In the rows, 128 means zero.
These points lie on a tree of bent strands in 12 dimensions: the strands fork, and no path loops back.
k_138: [167 145 107  44 102 130 117 147 130 130 147 152]
k_127: [165 135 132  89 147 105 161 160 127  99 132 118]
k_424: [166 129 135 101 153 111 166 164 126 104 118 109]
k_705: [165 143 121  68 132 102 158 141 133 109 137 117]
k_655: [121 133  99 182 149 107  90 138 107 183 103 123]
k_962: [161 134 133 102 150 111 165 161 128 108 115 106]
k_58: [147 159  93  67  88 109  89 137  98 112 151 138]
k_272: [ 73 114 129  79 171 127 185 121 150 117 114 172]
k_46: [166 117 171  82 147 165 169 168 160 134 143 171]
k_388: [108 148 112 158 144 136  87 129 109 127 149  94]
k_712: [137 140 132 163 142  93  96 141  53 196  58 158]
k_923: [127 131 113 175 159 105  85 142  82 196  71 146]
k_835: [ 99 102 202 146 171 211 147 169 146 146 113 197]
k_641: [107 111 132 127 102 109 144  69 122 137 104 162]
k_7: [145 163 109 170 103 122  62 140 109 128 175 108]
k_378: [182 127 138  56 129 158 157 155 159 136 147 166]
k_539: [ 81 115 128  84 161 125 180 112 145 120 114 169]
k_213: [102 104 134 147  87 108 126  56 120 145  94 150]
k_952: [109 145 108 158 146 136  90 125 110 123 146  94]
k_961: [107 128 130 108  82 136 143  82 137 130  99  89]
k_925: [172 142 117  54 125 110 156 135 138 117 138 121]
k_392: [125  99  97 154 170 126 115  86 130  87 132  73]
k_255: [118 100  98 164 166 114 127 103 130  97 131  84]
k_238: [138 164 136  97 120 115 156 135 144 120  98  78]
k_248: [125 142  99 183 130 107  90 140 114 167 129 110]
k_940: [153 112 186  93 153 172 170 172 158 134 136 173]
k_755: [128 149 103 182 121 108  87 142 116 160 141 105]
k_828: [142 159 135  99 127 113 158 141 141 119 100  83]
k_934: [152 167  95 141  91 113  69 125  90 107 164 115]
k_474: [ 70 117 115 152 152 200 129 190 152 112 151 200]
k_945: [117 101  99 167 164 111 130 106 129  99 131  87]
k_291: [101 114 126 104 127 118 163  87 129 129 111 164]
k_762: [110 105 113 202 151  84 163 142 146 108 128 129]
k_510: [143 109 195 102 157 177 168 173 155 136 129 174]
k_725: [144 163 110 171 103 123  62 141 110 129 176 108]
k_709: [123  99  97 157 169 122 118  91 130  90 131  76]
k_293: [114 104 104 187 157  95 148 130 136 107 133 108]
k_620: [108 133 131 105  81 136 143  85 139 129  99  85]
k_230: [164 136 132  87 146 104 160 159 127  99 132 118]
k_563: [131 162 116 178 108 120  65 148 116 142 173 100]
k_982: [126 102  95 153 170 130 110  85 129  87 133  75]
k_243: [174  83 170 140 106 158 134 137 110 144 108 115]
k_922: [ 99 114 127 101 131 118 166  89 131 128 112 164]
k_337: [108 154 122 159 137 135  83 137 109 132 156  94]
k_681: [114 103 102 179 160 100 141 122 132 105 132 100]
k_407: [118 157 137  91  84 132 147 101 149 124  98  69]
k_455: [106 112 130 119 108 111 150  74 123 134 107 162]
k_353: [104 116 127 120  85 132 140  75 130 134  98 105]
k_699: [143 162 111 171 104 124  61 142 111 130 177 108]
k_785: [131 168 138  93 106 120 153 125 148 122  96  71]
k_78: [ 97 114 126  99 134 120 167  91 132 128 113 164]
k_432: [130 169 138  91 103 121 152 121 150 122  95  70]
k_157: [133 163 117 175 108 124  58 148 116 138 180 103]
k_402: [116 123 169  92 146 195 111 151 134 141 132 162]
k_589: [131 158 110 179 111 114  75 146 116 147 161 100]
k_348: [152 168  94 139  91 113  69 124  90 107 164 115]
k_55: [125  93 157 153  77 126 123  80 131 154  96 142]
k_524: [181 126 142  60 132 159 159 157 160 136 147 167]
k_5: [182 138 114  42 119 126 153 135 143 128 139 129]
k_694: [149 164 104 163  99 120  64 134 103 121 172 111]
k_500: [ 53 111 136  71 196 129 199 154 162 104 114 185]
k_109: [ 66 114 131  76 180 129 190 132 155 113 113 176]
k_35: [130 163 117 177 108 122  60 149 117 141 178 100]
k_411: [149 156  96  61  90 111  94 140 103 115 151 140]
k_292: [116 102 100 170 163 109 133 110 131 101 132  89]
k_942: [109 103 146 152  79 109 121  59 125 151  94 155]
k_593: [165 143 121  66 131 103 158 141 134 109 137 117]
k_394: [115 122 171  89 147 197 113 151 135 141 129 165]
k_630: [116 101 100 170 163 109 133 111 130 101 131  90]
k_54: [168 117 169  80 146 165 168 167 161 134 144 171]
k_318: [146  86 167 147  85 139 127 102 127 153 103 130]
k_273: [149 168  90 116  86 109  73 123  84 103 159 120]
k_838: [101 105 121 215 142  76 177 150 155 112 119 148]
k_276: [134  89 162 151  80 132 125  90 131 154 100 136]
k_326: [ 91 104 169 146 165 217 137 177 149 137 130 199]
k_201: [181  83 167 141 110 164 136 147 105 142 105 111]
k_406: [144 157 134 100 130 113 159 143 140 119 101  86]
k_281: [173 142 109  41 106 137 124 148 137 133 147 153]
k_428: [182 138 114  42 119 127 153 135 144 128 139 130]
k_437: [103 107 142 150  81 101 120  51 119 148  95 161]
k_167: [117 136 153 114 137 179  97 151 131 139 145 147]
k_845: [102 105 121 213 144  76 175 149 154 111 120 146]
k_356: [ 99 102 203 146 171 211 148 169 146 147 112 197]
k_784: [113 134 100 158 152 135  95 113 113 114 141  92]
k_465: [ 95 102 185 146 168 215 141 174 148 142 122 198]
k_682: [102 106 127 133  88 123 135  67 124 139  96 123]
k_752: [165 130 134 101 152 111 166 164 126 104 118 109]
k_61: [110 140 105 158 149 135  91 120 111 120 144  93]
k_704: [128 147 102 182 121 108  87 142 116 160 139 106]
k_736: [ 61 113 133  74 188 129 193 140 158 110 114 179]
k_820: [131 162 116 178 109 120  65 149 117 142 173 100]
k_289: [176  83 170 140 107 159 135 139 108 144 108 115]
k_225: [131 160 112 179 110 116  72 147 117 145 165 100]
k_362: [101 114 127 104 127 117 164  87 130 130 112 164]
k_850: [107 111 131 125 103 110 146  70 122 137 106 162]
k_49: [105 109 137 140  89 104 131  59 120 143 100 162]
k_703: [151 165 102 160  98 119  65 132 100 118 170 111]

For each line, walk along the strands from its first point to the rest, and write how the paths branch: one pair of brackets for each fork, around the two groups it splits, the group holding the point that comes earlier in the line first. The first line is done for you.
k_392 k_230 k_655 k_762 k_326 -> (((k_230 k_326) k_655) k_762)
k_201 k_704 k_362 k_524 k_681 -> (((k_704 k_681) k_524) k_362)
k_752 k_694 k_276 k_78 k_356 -> ((k_694 k_356) (k_276 k_78))
k_337 k_784 k_641 k_201 k_54 -> (k_784 ((k_641 k_201) k_54))
k_292 k_845 k_201 k_736 k_465 -> (k_845 ((k_201 k_736) k_465))
k_255 k_838 k_46 k_682 k_704 -> (k_838 ((k_46 k_682) k_704))
k_709 k_293 k_940 k_201 k_500 -> (k_293 (k_940 (k_201 k_500)))
k_820 k_289 k_61 k_326 k_272 -> (((k_289 k_272) k_326) k_61)
k_510 k_539 k_356 k_563 k_201 -> (((k_539 k_201) k_563) k_356)
k_272 k_61 k_510 k_500 k_201 -> (((k_61 k_510) k_201) k_500)
k_432 k_709 k_736 k_704 k_326 -> (((k_709 k_704) k_326) k_736)
